Named moves, each a turn or a mirror, and the order they were made in; the first pair answered:
move ginif:
[-21,  -2,  18,  -8,  -3, -18,   7,   5, -26,   7, -12,  -1,  13, -22,  46,
  33,  17, -29, -47,  -3,  -3, -51, -57, -22, -10] => [ 14,  -9,  31,  -8,  14,  10,  33,  17, -48,  -2,  33,  47, -34, -10, -21,
  16,  12,  14, -41, -11,  25, -33, -19, -19, -24]
[  5,   3, -22,  -2,   7,   7,   8,  15,  -4, -22,  -5,  18, -15,  15, -23,
  -7, -17,  26,  19, -18,   4,  -1,  -3,  21,  11] => [-14,   8, -29,  -3,  -1,  -8,  -6,   7,  10, -16, -30,  -9,  13,   8,  16,
  -1, -14,   4,  18, -15, -12, -11, -22,  19,  18]
[  6,  -5,   6,   9,  11,  12,   7,  -6,  -7,   0,  11,   3, -13,   2, -10,
   3,   7,   3,   7,   4,   8,  -3,   5,  -2,  -4] => [ -4,  -3,   1,  10,   7,   0,  -1, -11,  -1,   4,  -4, -15,   4,   0,  14,
   9,   9, -13,   7,   7,  -3,  -7,  -7,  -2,  -1]
move vimur:
[ 12, -11,   1,  15,  -3, -22, -12,  -2,   7,  13,  31,  -4,   7,   7, -23,
  -1,   9,  13,  39,   7, -12,  15,  27,  20, -21] => [ -1,  -5,  18, -15,  16,  45,  22,   4, -16,  -6,  17,  25, -27,   0, -16,
  -9,   6,  -3, -12,  -2,  11,  -5,   0, -23,  -2]
[ -9,  -5, -17, -14,  -9,  -2, -16,  -9,  -4,  16,  10, -21,  12,  -9,   4,
  11,  17,  -1,  19,  19,  -6,  11,   4,  -5,  -9] => [ -6,  -4,  -3, -19,  -2,  23,  -4,  -9, -14,  11,  16,  -9,  -3, -10,  -3,
   9,  18,  -4,   5,  17,   6,  11,   2, -17, -11]
[ 22, -17, -36, -15,  41,  28,  50,  -3, -10,  22,  34,  18, -33,  14, -22,
 -30,   8,  35,  12,   2,   9,  28,  20,   3,   7] => [ -6,   0, -65, -31,  35,  23,  45,   0,   0,   6, -20,  13, -17,  11,  20,
 -33,  -5,  21,  -5, -13,  -7,   1, -21, -12,  45]
move fazut:
[ 22,  53, -23,  23, -30, -15,  -9,  -5,  47,  -2, -41, -36,  32, -25,  35,
  -6,   3,  -8,  30,  32,   7,  28, -14,  21,  30] => [ 40,  59, -35,  14, -22,   1,  10,  15,  34, -26, -34,  15,  -7, -10, -14,
 -26, -17,  37,  31,  10,  17,  27,   1,  21,  44]
[ -4,  11,  -7, -11,   8,  26,  21,  11, -13, -25,  -4,  26, -17,   8, -19,
  -9, -20,  16, -21, -10,  11,  -6,   7, -12,  11] => [-25,   4,   8,  -2,   1,   9,   5,  -9,   7,  -1,  -9, -30,  25,  -8,  33,
  16,   1, -35, -21,  18,  -1,  -6,  -7, -14,  -5]
[ -3,  -9,  19,   0,   3,  -2,   4, -10,  -3,  16,  12, -12,  -3,  -7,   5,
   8,   3,  -6,  -1,  15,  13,   3,   3,   4,  -9] => [  6,  -5,  12,  -2,   7,   2,   8,  -3,  -6,   8,  12,   7, -16,  -5, -10,
   2,  -6,  11,  -1,   6,  17,   1,   9,   2,  -3]
move gep:
[  8,  -4,  35,  11,   4,  16,  37, -48, -46,  16,  30, -51,   9, -40,   5,
  12,  -1, -19, -17,  17,  12,   2,  -9, -24, -35] => [ 13,   1,  29,  -1,  13,  39,  52, -35, -59,  -3,  26, -11, -18, -32, -17,
  -2, -16,   5, -28,  -2,  20,  -5, -11, -33, -18]
[ 12,   1, -23,   8,  -2,  -6,  -7,   9,   9, -16,   9,  14,   1,  16, -19,
 -12, -23,  27,  29, -14,  -3,  12,  19,  16,  -1] => [  2,   7, -36,   2,  -6, -11, -12,   8,  14, -19, -11,  10,  11,  15,  -2,
 -11, -29,  20,  22, -16,  -9,   2,   0,  13,  14]
[ -4,  15,  21,  19,   1,  11, -13,  21,   9,  27,   9, -35,  11, -21, -11,
 -19,  14, -13,  -7,   1, -23,  30,  -6,   3, -20] => [  5,  17,  18,   9,   8,  31,   0,  30,  -2,  14,  14,  -5, -15, -14, -35,
 -30,   5,   9, -13, -13, -12,  26,  -3,  -2, -11]
[ 13,  -1,  -7,   7,   4, -10,   8,   6,   1,  10,  26,  15, -18,  -4,  -7,
   4, -15,  28,  11,  -4,   8,  14,  14,  14,  -7] => [  3,   9, -24,  -8,   2,  -6,  10,  11,   2,  -1,  -3,  23, -14,  -4,  11,
   2, -28,  28,   2, -17,   2,  -1,  -8,   6,  16]
move gizup:
[ -1,   6,  13,  -7,  24,  10,  -4,   8,  29,  -8,  -5,  24, -19,  -5, -22,
  10, -32,  20,  -2,  -9,  -9, -33,   5, -26,  32] => [  8, -11,  37,   8,  24,   2,  -9,  -1,  32,  13,  30,   4, -10,  -9, -31,
  22, -15,  13,  12,  15,  -2, -14,  30, -15,  -3]
[  1,  12, -12,  -6,   9, -13,  -7,   1, -15, -24, -13,  34, -11,  -1,  -8,
 -10,  -8,  31,   7, -24, -19,   1,  -4,   8,  29] => [ 14,  -6,  13,  12,   8, -25, -14, -10, -12,  -3,  30,  15,  -4,  -5, -22,
   3,   9,  22,  24,   1, -12,  23,  24,  17, -12]
[ -3,   6,  -5,   5,  -7, -30,  -5,  12,   7,   4,   0, -11,  10,  -2,  -6,
   0,   5,  14,  15,  -2, -20,  13,  -3,  25,   6] => [ -5,  12,  -8,   0,  -7, -28,  -5,  16,   6,   1, -11,  -6,   7,   0,  -7,
  -4,   2,  17,  11,  -7, -21,   7, -10,  21,  15]
Pairs:
Between the rows of a pair lie two moves.
[ -4,   7,  27,   0,  13,  34,   8, -16, -16,   4,   6,   0, -10,  -8,  10,
   5,  15, -21, -18,   8,  10,   6,   1, -32,  -2] => [  3,  22, -15,  -5,   6,   7,   1,   5, -12, -15, -19,  31, -14,   6,  -6,
 -14, -11,  20,  -2, -23,  -4,  -5,  -1, -15,  28] : vimur fazut
[ -3, -12,  48,  -5,   3, -15,   1,  -7,  23,  -9, -28, -12,  -7,  21,  44,
   8, -14,  -9,  -9, -20, -31,  -5, -18, -14,   4] => [  3, -21,  67,  -1,   9,   1,   7,  -8,  15,  -3,  -4,  -9, -19,  17,  30,
  10,  -5, -12, -12, -10, -20,   5,  -6, -23, -12] : gep vimur
[  1,  10,  11,   1,  -3,  -6,  -9,   5,   6,   0,   3,   6, -10,  -2,  -2,
 -13,  -1,  16,   7,  -8, -11,   2,  14,   2,  -2] => [-10,   9,  18,   1,  -1,  -2, -10,  -3,  10,   8,  -5,  -8,  -3,  -7,  14,
  -4,   6,  -5,   1,   1, -14,  -1,   5,  -8,  -3] : vimur fazut
[-11,  14, -14,  -2,   8,   5,  -3,   2,  -1,   5, -23, -11,  12, -10,  28,
   1,  -3, -11, -11,   2, -10, -12, -17, -15,  13] => [ -5,  16, -26,   2,   1, -16, -11,   7,   5,   4, -24,  -8,  15,  -5,  16,
  -4,  -8,   5,   4,  -3, -19,  -9,  -8,   0,  15] : vimur gizup
[ 34,  23,  -8,  -1,   8,  -6,  -8,  12,  14, -18,   5,  21,  -1,  30, -44,
 -15,  13,  54,  44, -27,   3,  12,  29,  15, -25] => [ 29,   9,  20,  10,   7,  -8, -14,  -2,  19,   5,  29, -12,  13,  21, -31,
   3,  35,  25,  47,   1,   8,  24,  37,  16, -54] : fazut ginif
[  8,   2,  -7,   1, -15, -31, -19,   5,  35,  12, -32,  -3,  47, -11,  -1,
  -2,  10,  11,  25,   7, -13,   8,  -4,  25,   7] => [ 13,  -9,  11,   7, -11, -25, -16,   2,  33,  23, -11, -10,  44, -15,  -7,
   4,  21,   3,  29,  20,  -6,  18,   8,  27, -10] : ginif fazut
[-18,  29, -18,  19, -32, -63, -61, -16,   3, -29,  -6,  29,  14,  24,  -7,
  -2,  -8,   5,  16, -20, -17,   9, -18,   7,  19] => [-16,  33,  -5,   0, -15, -17, -37,  -6, -15, -46,  -9,  63, -21,  28, -23,
 -13, -14,  10, -11, -33,   4,  -1, -29, -18,  32] : vimur gep
[ 21,   7,  10,  14,  -7, -52,  33, -20,  31, -32,  32,   6, -10,   0,  -4,
  12,  21, -22,  20,  -8, -33,   8,  31,  13, -32] => [ 14,  14,  18,  -7,   7,  -2,  62, -12,  12, -50,  20,  36, -40,  -2,  -5,
   5,  14, -25, -16, -20, -19,  -6,  11, -19, -12] : fazut vimur
[-16, -14,   4,  16, -15,   4,  -9, -15,  -5,   4, -18, -15,   7,  -2,  40,
  -5,  -3, -33, -20,  13,  -4, -13, -15,  -9,  16] => [-13, -12, -13,  19, -20,  -9, -12,  -8,  -2,  -1, -28, -11,  10,   2,  37,
 -10, -10, -22,  -9,   6, -11, -16, -16,  -2,  26] : fazut gep
